In the data rows, the value 128 means zero.
Every row has a hidden score. How much higher is the second row's score than the first row's in each pair? 15 means about the same, 30 much higher and 0 much lower. The score is a weighted sum of the row's numbers plus the product of two more (or one squared), each taken from its middle value.
[ 19  61  71 202 116  63  85 179 121 173  46 161 172 127 136 115]
[155 150 123 121  95 152 185 142 123 153 175  90 166  94  79 124]: 18
[ 77 108  80 184  87 115  95 120 152 160  82 141 172 115 117 123]
[101 157 136 102 132  90  81 132 146 124 154 141 114 135 125 138]: 14
[114 141 114 185 134  67  78 121 193 156 126 226 150 133 196  78]
[117  81  82 104 102 161 147  70 128 156  71 107 142 151 105 171]: 17
[137 147 136  95 176 126 128 111  67 152 126  87  90 132 121 120]
[ 84 178 112 131 142  79 103 166 233 101 137 235 178 141 137  70]: 16
[ 98 181 153 172  53  94 137 183 254 156 182 236 175  50 172 113]
[177 122 131  76 128 150 109 156 174 112 125 138 178 133 106  65]: 18
[110 142 142  97 150 171 127 169 118 169  87 114 128 111 127 151]
[105 120 115 148 106 103 144  94 130 180 117 134 118  90 125 129]: 9
[198 151 180 160 174 142 146 132 144 104 128 134 126  97 149 101]
[159 133 138 140 173  69 109 122 105  89 156 162 113 107 188  95]: 11
[163 117 159  20  92 194 156 147 159  68 134 144 184 159  96 136]
[122  62  97 111 138 129 143 109  58 136  56 131  97 183 116 183]: 19
[196 152 159 126 128 104 193 104 181 116 175 143 117  74 152 145]
[125  97 121  77 111 157  99 127 115 104 122  66 141 164 105 168]: 16
[119 167 137  56 174  91 128 115 110 138 161  84  84 120 164 138]
[232 150 193 134 141  95 212 131 184 117 157 150 120  47 147 117]: 21
[117 128  99 154  69  98 186 101 106 162 128  87 131 100 116  93]
[145 177 166 150 104 142 165 114 159 151 181 140 146  91 142 135]: 16
[133 131 125 136  80 138 152 158 150 143 156 113 148  95 125 128]
[104 148 130 113 139 146  67 171 145 140 138 142 172 131 166 118]: 19
[137 178 135  72 159  94 132 112  79 135 155  63  72  93 147 115]
[100  47  66  67  49  93 136  47 116 121 110 122  98 178  60 212]: 25
[ 99 120 141 144 127 170  76 182 160  90 102 156 204 169 114 109]
[ 76 175 111 128 132 118 116 116 138 142 133 152 137 116 135 123]: 12
[119 213 142 186  61  86 155 163 200  77 163 156 138 130 141  80]
[ 88 209 104 169 145 106 106 115 172 129 138 150 125 179 180  67]: 2
[164 188 156 154 140 112  93 165 172  84 186 170 167 113 184  26]
[162 194  87 194 152  29 147 102 187 105 175 163 140 109 175  53]: 22
[159 121 147 135 170  80  91 135 128 124 160 186 139 111 203  84]
[ 94 122 116 148  90 121  68  93 181 182 148 161 152  99 133 152]: 15
[132  91 113 161 126 167 108 117 138 104 115 119 189 153  85  97]
[ 92  74 121 133  44 190  94 138 153 163 162 102 140 124 113 220]: 11
[ 96  95 131 124  55 199  92 119 149 137 165 100 142 130 103 212]
[104  69 141 108  86 127 128 147 156 113 108 134 162 111 123 164]: 12
[171 159  77 111 151 191  97  62  74  66 184 105 158 220 102  85]
[148 145 129 184 103 147 122 156 144  98 122 140 138 187 141 103]: 14
[115 114 146 137 146 134 136 148  85 201 114  88  86  84 105 140]
[173 114 107 129 116  93 173 136 128  99 164 147 123 119 112  81]: 12
[156 148 186  67 179 154 169 127  79 166 110  22  57  92 128 151]
[109 152 144 115 161 159 113 172 105 124 105 106 128 128 130 141]: 16
[144  96 139 180  94 130  86 157 102 125 128  37  99 125 133 113]
[ 90 114 108 121 167  84 103 133 131 129  98 195 139 112 162 144]: 18
[201 140 198 138 138  70 219 141 200 134 165 158 110  66 161 137]
[ 86 165 129 150 117 109 115 145 153 150 135 194 123 109 125 131]: 11
[117  95  87 159 101 169 128  99 138 162 105 118 186 129  87 130]
[ 90  48 120 136 165  90  46 164 102 137  88 207 167 117 153 148]: 15
[106  93 151 110 169 133 151 174  85 181 103 100  93  84 101 150]
[165 119 103 109 221 194  44  90  30 117  96  42  95 222 108  96]: 17
[200 123 151  48  77 181 188 151 145  54 112 162 165 136 103 132]
[ 99  30  87 127 147  95 116 121  56 122  58 157  95 122 131 172]: 23
[168 135  99 147 107 148 129 108 140  92 100 114 103 173 147 121]
[ 97  70 129 125  60 187 103 139 174 139 163 141 156 141  94 234]: 16
[143 104  98  95  99 120 126 141 133 112 113 141 168 148 106 103]
[108 114  87 140 120 107 142 117 134 123 116 126 117 170 130 140]: 15
[135 135 102 137  80 116 150 123 127 171 163 104 170 118 101 118]
[111 182 166 213 157 181  97 210 147 155 125 144 192 140 155  75]: 14
[219 170 192 137 150 151 190 149 144  93 127 139 128 115 158  66]
[159 180 188 122 162 132 147 185 122 144 132  86 133 106 111 108]: 20
[ 56 232 153 173  81 104 175 123 232 178 178 200 112  66 184 127]
[132 175 132 132 151 111 138 124 106 136  77  91 102 129 156  76]: 14
[ 47 134 111 167 138 166 116 117 120 141  94 131 135 153 145 193]
[208 160 171 182 215 133 145 161 144 118 127 163 142 102 162 107]: 12
[ 22 138 141 137 118  65  84 129 190 165 162 190 101  95 147 154]
[162 139 203 102 166 146 176 144  86 161 108  70  53 113 108 164]: 20
[166 167  98 151 165  76 128  90 118  85 159 123 110 137 159  68]
[101  68  83  98  70 153 125  53 121 140  83  94 131 161  85 199]: 18
[ 81  69 146 130 153  77  71 137 133 103  74 181 121 109 158 127]
[180 152 113  91 152 167 137 104 123  64 182 111 169 193  96  99]: 29
[158 110 141  52 220 128 120 145  47 148 102  75 115 166  89 120]
[ 96 155 161 145 133 125 148 180 114 137  96 140  93 112 143 141]: 12
[102 108 130 122 155 108 150 154  90 184 108  98  80  85 124 129]
[132  97  74 101 129 181 139  89  63  98 127  92 133 170  53 176]: 15
[132  66  75  70 153 156 127  86  53 114  56 100 123 182 108 180]
[139 115 131  85  67 115 151 127 143  70 123 145 144 159  97 121]: 18
[ 99 104 138 142 175 124 157 180  94 201  99 107  93  93 122 155]
[ 67 175 124 138 113  96 136 140 163 153 134 166 118  93 165 114]: 8
[109  67  84 127  70 128 152  72 122 170  57 122 132 142 111 204]
[133  77  95 116 177 162  94  92  76 138  57 105  97 172 140 189]: 22
[ 94  72  71 118  84 134 133  83 128 142  54 123 135 157 127 174]
[ 93 105 138 106 163 136 134 162  84 177 117 101 116 100  97 158]: 13
[127 108  94 108 139 134 115 124 115  99 127 110 125 167 118 126]
[ 55  44  51 163  65  31 138 100 115 152  30 152 105 118 138 153]: 14
[ 97 124  74 172 166 104 155 115  71 141 161 108  99 168 169 114]
[123 117 121 147  81  91  92 138 132 112 140 134 111 129 147 123]: 6
[169 138 112 168 150  76 154 129 141 134 148 122 119 113 186  64]
[128  95 130  83 162 181 117 155 119 193 102  82 131  91 103 154]: 24
[100  82  68  70  82 159 106  70 128 159  85  85 135 154 114 182]
[173 151  89 104 155 220  71  78 104  94 192 114 157 217 100  79]: 15
[166 172  97 134 138 160 141 107 118  54 171 143 177 190 114  81]
[170 140 187  47 187 153 161 139  72 145 112  43  80 104  92 166]: 10
[ 96  79  70 117  82 156 129  35  86 127  57  92 121 160  66 181]
[101 144 142  85 144 104  86 189 102 107 179  70 139 153 165 111]: 7
[129 100 113  96 121 174  97 118 109  91 119  73 164 158 101 163]
[ 60 145 103 153 128 178  90 103 126 140 107 111 144 149 104 188]: 16
[170 136 117 102 111 141 174 144 111  75 150  81 135 180  64  65]
[107  62  77 118  79 156 136  59 105 139  73  97 126 145 105 187]: 2
[ 61 164 102 108  86 133 144  13 166 187 101 154  98 117 100 205]
[106 167 120 108 162  86  98 123 110 184 178  69  79 119 157 124]: 12
[103  99  80 156 202 112  51 111  54 130 128 146  90 168 164 120]
[128 113 115 128 215 124 128 139  67 142  55  84  81 183 155 135]: 5
[218 158 184 152 146  83 213 136 171 106 164 177 124  56 135 143]
[108  98 147  90 149 144 148 152  99 202 101  73 103  72 114 143]: 14
[195 135 133 133  86 181 176 125 119  67  72  82  93 185 123 140]
[189 161 135 195 129 190 141 129 120  72 131 135 155 149 147  66]: 14
[ 84  69  41  96 122 100 128  99  72  99 143 122 130 171 103 141]
[138 102 126 118 213 133 139 127  70 142  52  82  84 172 143 134]: 19
[120 119 116 144  84 137 172 110 112 159 133  96 148  99 113 100]
[114  55  71  38  56 152  77  61 124  93  89  85 177 183  61 185]: 24
[ 42 139 129 189 114 127 108 133 144 164 103 134 138 149 132 173]
[169 154  83 123 139 194  85  83 105 108 209 139 160 222 124  88]: 19
[127 108  99  78  81 119 124 134 134  91 108 116 157 150 112 109]
[146 122 121 166  63 102 185 122 127 168 121 110 137  94 106 102]: 19
[136 167 171 104  79 231 178 170 201 130 100 109 183 131 108 194]
[182 169  92  95 162 166 130 101 117  64 178 108 167 199 110  82]: 16
[ 75 153 163 150  64 117 116 176 220 161 185 201 154  58 143 118]
[217 163 127 208 151 157 182 100  96  58 134 129  96 180 146  52]: 21
[135 171 185 149 165 147 148 196 130 179 127  98 136 102 116 106]
[190 181 160 194 193 133 155 137 152 113 139 164 124 102 173  84]: 15
[ 68  82 143 141 163  66  62 164 132 103  69 214 135 122 162 146]
[156 168 148 146 216 121  80 139 114 112 151 162 117 143 187  57]: 21
[147 149 133 120 214 114  87 146 111  88 144 174 109 156 193  89]
[143 157 148 138 114 140 163 136 141 175 158 129 140  81 135 132]: 15
[127 189 151 216 164 213  87 208 130 130 118 146 202 109 154  77]
[145 105 164  47  76 192 145 121 210  51 103 198 177 119  56 201]: 15
[182 127 158 158  82 154 169 148 130  85  76 100  93 181 138 140]
[187 185 159 173 192 137 142 125 139 124 145 141 122 101 151  84]: 12
[162 115 110 170 152 153 132 148 108  94 131 104 147 140 151  74]
[ 89  85  90 115  75 146 130  49 115 168  68  96 122 152 108 180]: 17
[105 108 166 113 146 126 155 162  91 191 110  92  91  83 111 133]
[117  95 142 113 138 142 143 154  81 190  95  71  93  74 103 132]: 18
[192 164 186 136 132  79 215 132 172 124 170 135  95  64 176 131]
[123 112 145 133 171 140 147 159  92 174 109 105 101  92 115 138]: 20
[137 173 197 108  54 209 173 156 181 158 107  95 145 124 106 167]
[184 128 135 134  99 163 152 141 115  55  86  89 114 204 115 153]: 20
[ 83  62  62 223 121  46 126 100 104 120  52 179  89 144 160 124]
[ 93  69  54 102  95 189 113  50  99 143  71  75 141 156  72 171]: 19
[ 97 172 158 189  47 102 138 171 242 155 187 231 134  41 171 105]
[135 108  72 138  92 145 172  55 154  99  89 170 119 148  93 161]: 19
[115 139 141 154 102 102 117 154 161  94  94 173 128 112 110 126]
[104  29  82  62  36 127  96  87 149 114  82 108 158 166  59 184]: 21
[182 174 162 185 187 119 164 133 138 124 140 143 119  97 162  75]
[167 125 150 132 166  74  95 149 132 120 153 203 130 106 217 107]: 20
[ 77 133 102 162  68  88  94 105 192 199 141 181 137  89 168 140]
[104 151 130 156 113 188  40 181 138 137 184 101 176 167 123  81]: 11
[ 77  76  71 153 106  74 145 150 138 109  55 149 165 147 148 116]
[141 129 133  85  99 170 138  89 158  92 123 145 159 145  63 174]: 28
[131 183 173 118 175 175 129 172 116 165 137  64 136 107 105  77]
[168 180 161 124 142 101  89 167 189  94 174 188 166 106 176  37]: 12
[ 77  89  98 100 182 132  46  76 116 126  87 164 151 124 101 110]
[157  88  68  81 161 161  71 104  84  86  30  72 150 190  60  89]: 22
[179 145 175  64 173 135 154 151  79 148 103  47  82 104 119 139]
[167 100 105  63 163 167 152 113  78  99 127  85 164 154  96 148]: 18
[128 136 101 134 150 108  84 102 128  76 131 125 140 190 129  49]
[134 224  89 200 147   2 173 102 186 139 180 170 102 108 204  34]: 9
[100 145 143 167  97  86  65 128 153 158 162 166 120 110 171 135]
[ 71  89  71 129  68 108 134  58 118 146  79 105 117 155 105 184]: 17
[ 88 129 144 159  81 163 120 124 166 158 181 166 162  70 150 190]
[ 75  73 146 137  62 191 121 143 139 138 152 125 142 128 113 212]: 9
[ 64  94  95 196  77 122 113 124 139 146  77 157 155 119 110 109]
[106 124 138 107 146 100 142 138 102 195 111  87  95  93 131 159]: 16
[200  91 193  58  37 171 167 128 246  90 145 255 169  90 104 146]
[109 119 147 144 164 136 150 152  94 194 119 103  86  97 116 146]: 19
[148 192 129 211 201 133 109 118 132 117 160 171 166  95 133  65]
[105 137  82 195  89 111  70 120 121 127 137 105 133 151 127  93]: 14
[ 58 103  87 215  99 124 118 135 138 175  84 158 157 126 120 110]
[109 149 167 100 153 148 134 171 133 150 115 118 106 117 142 137]: 12
[196 160 196 140 133  61 239  98 149  97 159 134  85  40 154 131]
[130 158  89  96 131 150 117 108 124  90 157 114 169 177 128 100]: 12
[121 170 135  87 166 101 127 132  74 152 160  80  83 114 151 132]
[106  66  96 115  65 125 151  73 104 144  65  98 122 152  98 182]: 18
[105 165 159 207 155 189 110 206 142 174  86 132 171 120 159  73]
[118  99 118  91 117 141 126 128 114 102 116  94 145 155 100 173]: 9
[127  99 158 134 151 136 148 153 100 183 108 102  97  87 110 144]
[121 123 166 188  81  85 158 176 137 137 225 147 163  63 135 116]: 14
[ 77 137 137 177 109 118  95 177 169 151 118 163 150 127 165 117]
[133 170 153  83 173  88 141 149 113 175 148  89  72 102 170 134]: 15
[115  67  91 125  66 128 167  68 130 167  50 118 120 141 129 173]
[ 90 141 129  64 159 103 114 109 112 123 146  98  97 122 151 151]: 8
[ 61 164 137 153 119 138  69 168 161 146 132 150 139 133 159 100]
[ 93 141 105 161  94 143  51 193 149 139 178 110 165 145 139  76]: 15
[137  77 104  96  91  95 129 127  90 105 128  98 105 154 144 109]
[112 121 127 133  67 132 149 145 130 138 162 110 139 105 143 130]: 18
[115 116 120 152 192  85 100 119 136 153 131 174 103  97 208 115]
[130 103 104 103 117 100 114  86 146  73 127 213 161 127 107 112]: 1
